Each row has a name. Each piece below is followed by the name of the row it came from, unless a question asks for something else. Each question is about the rows just above it. Places in a row count from 1.

Begu: 129 135 102 155 118 135 128 98 137 91 119 157 149 130 111 131 144 84
Katob: 90 134 130 134 140 137 118 132 105 25 114 120 117 110 166 125 63 125
bagid: 114 101 150 132 184 123 90 138 104 208 126 120 112 168 142 126 106 92
Goz: 129 172 77 125 101 122 109 98 120 41 113 157 104 111 126 158 137 166
gep: 124 73 105 101 158 120 146 128 198 118 116 109 109 182 157 102 168 150
Sigab: 143 135 102 147 118 135 112 152 137 91 119 157 149 130 111 131 144 84
Bet: 137 92 90 219 147 113 171 142 121 107 106 101 86 128 159 110 58 69
Fil: 98 169 89 173 176 136 142 149 153 91 196 138 116 122 146 133 124 85
Bub: 131 149 109 81 139 125 108 124 148 122 127 99 158 138 106 155 108 87
nasoz: 114 100 150 132 184 123 90 138 104 208 126 120 112 168 142 126 124 151
100 is at row and place => nasoz, 2
114 101 150 132 184 123 90 138 104 208 126 120 112 168 142 126 106 92 => bagid
143 135 102 147 118 135 112 152 137 91 119 157 149 130 111 131 144 84 => Sigab
169 89 173 176 136 142 149 153 91 196 => Fil
Row and place of 86 in the named rows: => Bet, 13
132 105 25 114 120 117 110 166 is in which row? => Katob

Katob: 162 163 50 199 30 37 96
Fil: 30 212 230 36 220 214 224
Bet: 24 39 164 215 220 28 65
Bub: 213 29 33 205 60 44 65
kis: 33 213 205 60 44 29 224
Where in the named rows is 164? => Bet, 3
Row and place of 39 in the named rows: => Bet, 2
29 33 205 => Bub
The row with 205 60 44 65 is => Bub
The row with 30 212 230 36 220 is => Fil
213 29 33 205 60 44 => Bub

Bet: 163 135 147 122 131 113 149 118 128 109 134 83 184 161 91 137 101 142 118 187 120 141 124 156 127 137 140 124 103 141 145 149 101 124 151 115 120 133 107 192 109 118 155 114 121 141 133 159 140
Goz: 173 155 164 126 155 120 154 99 121 124 118 82 197 162 111 141 112 127 107 150 121 128 125 155 127 121 139 137 96 148 159 166 102 135 163 127 125 117 90 153 119 96 123 98 113 125 130 140 134
gep: 174 161 163 123 151 115 148 107 119 113 129 80 192 160 97 142 106 133 108 162 123 142 125 133 132 128 136 109 95 145 151 156 103 127 149 121 113 131 94 175 112 104 142 105 120 134 131 159 134
Fil: 125 139 100 122 97 105 140 130 151 107 139 82 192 160 98 126 103 162 142 188 120 134 119 124 116 143 145 104 120 126 122 129 111 124 145 114 139 134 142 223 106 150 176 109 113 130 125 156 153
bagid: 174 161 163 123 151 115 148 107 119 113 129 80 192 160 97 142 106 131 108 162 123 142 125 162 132 128 136 130 95 145 151 156 103 127 149 121 113 131 94 175 112 104 142 105 120 134 131 159 134
Begu: 125 139 100 122 97 105 140 130 151 107 139 109 167 148 98 126 103 162 142 188 120 134 119 124 116 143 145 104 120 126 122 129 111 124 145 114 139 130 142 223 118 150 176 132 124 141 135 156 153
Sigab: 134 125 137 120 131 136 111 154 96 105 154 151 73 119 108 134 122 106 118 148 134 162 145 143 151 140 117 126 143 110 100 77 131 95 75 116 82 181 142 126 103 127 154 158 158 143 123 152 106
Which row holds 124 151? => Bet
174 161 163 123 151 115 148 107 119 113 129 80 192 160 97 142 106 131 108 162 123 142 125 162 132 128 136 130 95 145 151 156 103 127 149 121 113 131 94 175 112 104 142 105 120 134 131 159 134 => bagid
The row with 102 135 163 127 125 117 90 153 is => Goz
Where do 113 125 130 appear? => Goz

